128 stands for zero in the data rows.
Some points:
[113 146 137 101 117 117 113 104 124 104 100 181 142 179 105 131 138 141
 211 146 104 115 150 109 110 159 138 127 119 168 150  97]
[148 146  87 124  58 124 140  90 120 125 102 103 196 169 142 132 133 117
 101 107 131 175 102 127 117 143  67  98 143  86 149 144]
[ 94 146 106 110 208 209 149 126 115 139 149  98  97 111  95 145 124 136
 142 119 161 163 158 176 124 151 186 124 116 207 172 112]
[169 162 167 142 116 134 131 143 146 202 133 131 163 123 122  74 128 126
 111 100 171 151 122 109 135  97 182  58 198 185 135 144]
[ 69 130  76 172 141 159 100 149 161 118  76 109  99 105 156 129  86  55
 109 112 116  76 214 107 113 164 156 147 176 133 114 121]
[123 136 139 152 173 116 148 164 121 106 107 107 167 133 155 172 109  79
 182 147 134 157 142 143 119 100 101  74 129 180 101 172]
[146 105 140 120 146 139 139  62  92  98 120  88 173  81 143 142 190 118
  92 138  99  99 120 132  56 166 149 152 134 125 132 146]
[100  90 106 120  81  89 162 153 169 103 158 138  68 129 156 170  81 173
  92 113  72 163 142 175 152  99 132 144 124 172 165 139]
[110  91 109 135 134 119 155 111 117  71 132 108 111  83 142 127 172  86
  79 166 118 150  86 126 203 165 139 101 128 160  90 141]
[171  85 117  82 155 115  75 150 127  86 114 129 124  78 128 103 105 161
 128 107 187 143  85 137 173  72 118 187 141  74 161 120]
[151 141 163 175 104 127 148 142 145 134  81 103 129  94 114 107  92 136
 149 140 129 178  96 105  65 169  96 142 134 152 108 147]
[137 170 164 111  77 180 101 134 147 155 147 148 154 117 167 121 136 105
 138 142 125 137  94 110 137 205 133 190 138 102 153 134]
[157 157 157  98 133 136 157 120 145  50  80 146 142 162 154 134 167 150
 114 111 177 122 103 107 102 118 130  91 102 121 128 131]
[ 95 152 128 113 155 148  99 140 126 140 145 112 116 113 120  88 141  85
 116 142  99 163 116 129 102 175  62 121 100  75 158 117]
[177 151 104 126 115 112 103 127 141 147 121 181 122 125 114 115  88 145
 140 121 115 173 156 126 140  99 198 132 126 135 183 105]
[136 145  77  89 115 133 134  93 107 183 110  75 122 112 119 154  80 125
 143 172 144 125 132 139  98 105 139  63 129  91 121 121]
[151 113 143 103 165 122 151 100  92 147 151 206 131 109 160 146 108  67
 133 120  97 120 151 128 131 218 132  79  68 137 131 126]
[180 134  96 118 129 118 147 163 110 125 165 181 143 110 108 149 182 119
 119  73  39  84  92 118 121 108 181 129 166 181 103 103]
[140 113 167 185 122 138 103 162  93 117 141 116 138 179 110 161 126 117
 107 158 146 108 139 148 128 163 166 129  89 116 155 154]
[160 142  87 115 181 166  94 139 184  83 157 158  82 114 126  78  97 197
 140 109 165 124 100 105 138 199 216 113 106  99 111  62]
[117  85 146 117  84 160 132 133 182  93 119 111 109 188 154  94 151 141
 151 157  88 104 144  96 150 167 137  56 107 126 141 119]
[ 95 114 103  98 148  83 114 194  85 112 220 142 142 140 157 146 118 147
 159 131 144 159 157 120 114 149 131 109 193 118 131 148]
[ 91 135 166 144  77 165 125  91 159 118 196 132  83  94 102 142 167 142
 139  81 180 140 139 132  73  83 152  55  79  91  86 168]
[ 91  89 128 165 125  98 134 196 168 157 110 144 173 134 106 132 132 162
 145 138 157 139 116  96  53 166  84 153 139 155 126 125]
[106 117 163 159 148 113 123 129 113 189 144 184 128 158 142 147 178 136
  59 157 140 126 104 174 130 158 145 104 206 130 143 134]
[137 118  88 149 136 133 167 118 143  99 173 107  73 119 133 139  94 125
 127 114 171 143 119 111  97 124 124 156 183 100 169 124]
[ 83 115 128  90 140 114  58 125  55 110  82 110 124 155 139  74 138 143
 152  94 119 132 111 155  95  93 142 137 100 125  96  89]
[133  91 159 138 137  82 152 139 143 146 121  71 177 101 110 104 126 128
 147 111 123 162 191 139 104  94 109 136 133 149 164 114]
[134 121 163 107 118 155 201 148  30 130 137 148 158 134 136 127 104 134
 133 155 138 123 134 130 111  98 107 171 158 104 102  91]
[163 167 138 119 154  89 130  75 115  81  96 115 108 138  66 126 169 132
 159 154 100 152 142 164 163 137 111 116 206 133  81  91]
[103 126 126  24 178 117 100 109 163 137 103 131 158 189  50 112  92 114
  53  65 157 115 128  91 162  94 102 155 109 140 136 171]
[102 105 196 131 118 193  43 106  82 115  80 140 106 116 114 150  44 137
 135  98  79 153 107 137 162  86 139 130 169  96 130 126]
[150  76 126 143 133 145 165 147 138 169  99  97  90 135  83  95 152  88
 198 100 172  82 105 180 131 113 151 138 137 110 146 164]
[126 120  94 145  57  73  87 147 143 132 125 109 156 134  96 144 147 116
  86 117 177 148 151 147 148 174 188 136 158 142  73 107]
[182 133  81 174 181 132 158 133  69 130 142 125 155 110  76  88 108 160
  95 127 141 118 166 154 113 186 113 158  75 157 159 151]
[ 52 180 154 238 219  59 138  61 127 177 126 177 173 175 219  91 109 128
 118 111 125 130  90 105 177  95 136 139 139 118 148 143]
[101 154 176  90 108 116 101 134  56  76 142  45  91 146 159  57 131 168
 137 109  98 120 128 119 121 128 128 133 173 119 108 170]
[133 119 148 133 158 116  52 136 205 105 136 121 101 145 120 189 107 113
 116 132 177 105 130 146 133 104 100 156 135 127 162 111]
[154 117  98 135 136 140 144 143  86  92 114 130  63 149 125 154 137 105
 116 119  67 139 105 108  97  98 145 109 140 118 161 145]
[136 130 147 108 104 108 184 136  74 144 117 142  99 129 141 120 132 116
 132 108 203 159 134 127 190 196  96 114  99 118 104  79]
[ 90 124  90 146  89 179 179  96 156 143 130 163  93 139 141 105 107 131
  87 133 104 140 156 166  79 116 109 166 103 152 109 118]
[122 148 118 123  96 123 100 150 144 130  93 139 150 101 171 129 149  91
  73 152  84 155 226 121 115 101 202 124  84  78 146 112]
[152 139 160 100 101 100  98 107 139 139  93 167 102 125 168 130 112 139
  70 199 152 122  89 113  63  88 174 123 121 202 104 168]
[173  73 125 148  71 119  56  95  89  73 135 189 154 143 148  83 163 106
 148 127 159 118 135 117 153  78  82 141  96 180 140  86]
[151 166 129 122 171 169  98 162 238  77 167  84 151 100 137  95 127 150
  94 173  82 109 140 150 131  93  97 134 131 119  89 123]
[156 118 150 128 146  76 141 169 139 178 119 106 146 116 151 133  72 101
 154 121 128  94  91 128 144 120 181 129 118  92 113 166]
[120 176 100 139  90 117 133 142 165 112 145 181 150  74 112 117 164  98
 192 127 117 164 123 133 187 116 118 157 111 137 110 215]
[121 120  95 133 110 203  89 115 116 134 182  75 174 117 142 191  77 134
 154 115 116 130 128  93 134 150  94 110 154 154 122 126]
[184  99 169  98 100  99 141  98 168 164 181  58  92 127 167 121 141  93
 127  93 119 108 143 106 120 154 109 152 122 168 126  89]
[210 147 133 157 150 170 128 162  79 160 117 176 101 164 124 119 140 102
  88 122 120 141 132  98 155  95  47 157 163 107  99 142]
[ 95 104 136 105 129 147 151 135  86 151 191 153 136 107  61 161 163 105
 127 171 134 147 146  61 104  76 143 164  84 127 130 121]
[122 131 150  94 112  78 141 156 104 167  76 134  98  81 107 116 128 167
 102 100 109  81 160  91 131 132  77 113  70 128 176 159]
[ 81 105 123 132  94 157  99 143 143 140  82 197  87 118 106 137 119 137
 141 137 163 130 119 127 139 165  88 123 113 141 123 149]
[149 134 128 108 100 118 177 126 155 144 113 111 138 148 128 154 116 107
 161 144 138 109 171 163 100 132 181 203  98 108 126 145]
[ 76 176 117 178 125 139 178 117 152  85 115 141 101  76 131 150 142 148
 129 113 134  53 177 114 140  79 110  87 191 106 128 102]
[163 117 138  86 169 139 128 124 225 131 140 206 133 117 145 149 172 135
 135 113 124 128 132 186 116  99  64 129 140  96 107 101]
[165  82 145 119 152  68 104  88 152 154 128 105 138 137  58 138 138 146
 156 163  65 133 111  93 143 194 112  87 167 118 138 125]
[ 94 126 113 134  95  96 154 132 140 145 130 108 139 144 100  92 140  95
 132 152 108 127  77 141 103  71 138  95 111  67 151  80]
[106 147  98 150 143  87 149  79 117 140 150  98  75 148 139 135 172  83
 142 185 170 126 112  92 196  98 140 170 136 161  92 136]
[ 99  59 163 118 173 189 226 121 140 127  82 145 174 163 143 106  80 156
 120 113  98 129  95 104 185 105 171 143 136  91 117 129]
[112 161 128 149  71 139 116 118 132 136 175 116 162 159  93 127 107 128
 186 150  67  80 114 157 136 120 137 159 127 129 129 154]
[109 118 116 158 163  78  90  92 124  85 173 127 103 114 135 178 134 203
 160  85 142 123 164 140  75 163 161 139  64  62  64 144]
[123 129  75  72 116 137 109  95 129 150  90 114 131 123 188 138 168 178
 152 143 122  95 137 130 129 162 111 142 186 156 135 149]
[124 172 127 138 130  70 130 155 124 129 140  89 112 118 109 145 100 108
 113 111  67 127  54 148 142 133  70 126  64 166 103  85]
[144 116  91 125 112 147 122 133  99 123 175 136 146 125 136 140  80 132
 116 156 196  78 139 160 139  91  59  76  89 127 116 137]
[ 87 187 146 123 108 134 166 148  98 103 113 118 171 114  95 133 120 135
  78 137 169 102  84 143 145 150 117 123 137 106 166  92]
[132 133 114 194 178 205 115 147 107 208  74  41 134 163 175 148 224 194
 136 123 107 153 119 111 184  75 124 145  55 122 131 118]
Along one direction, these points spread out more than along any other. Take the direction at right angles to it along which they spread out most. Go by this last direction. How many in every 100 of the points above lie lower along it than each point below? Answers are rounded to whole numbers. More than half of the points above lie lower than the first one.
[177 151 104 126 115 112 103 127 141 147 121 181 122 125 114 115  88 145
 140 121 115 173 156 126 140  99 198 132 126 135 183 105] 19
[210 147 133 157 150 170 128 162  79 160 117 176 101 164 124 119 140 102
  88 122 120 141 132  98 155  95  47 157 163 107  99 142] 21
[ 69 130  76 172 141 159 100 149 161 118  76 109  99 105 156 129  86  55
 109 112 116  76 214 107 113 164 156 147 176 133 114 121] 31
[151 113 143 103 165 122 151 100  92 147 151 206 131 109 160 146 108  67
 133 120  97 120 151 128 131 218 132  79  68 137 131 126] 99
[ 91  89 128 165 125  98 134 196 168 157 110 144 173 134 106 132 132 162
 145 138 157 139 116  96  53 166  84 153 139 155 126 125] 87
[102 105 196 131 118 193  43 106  82 115  80 140 106 116 114 150  44 137
 135  98  79 153 107 137 162  86 139 130 169  96 130 126] 1
[113 146 137 101 117 117 113 104 124 104 100 181 142 179 105 131 138 141
 211 146 104 115 150 109 110 159 138 127 119 168 150  97] 76
[101 154 176  90 108 116 101 134  56  76 142  45  91 146 159  57 131 168
 137 109  98 120 128 119 121 128 128 133 173 119 108 170] 30
[ 91 135 166 144  77 165 125  91 159 118 196 132  83  94 102 142 167 142
 139  81 180 140 139 132  73  83 152  55  79  91  86 168] 24
[ 99  59 163 118 173 189 226 121 140 127  82 145 174 163 143 106  80 156
 120 113  98 129  95 104 185 105 171 143 136  91 117 129] 6
[ 83 115 128  90 140 114  58 125  55 110  82 110 124 155 139  74 138 143
 152  94 119 132 111 155  95  93 142 137 100 125  96  89] 13
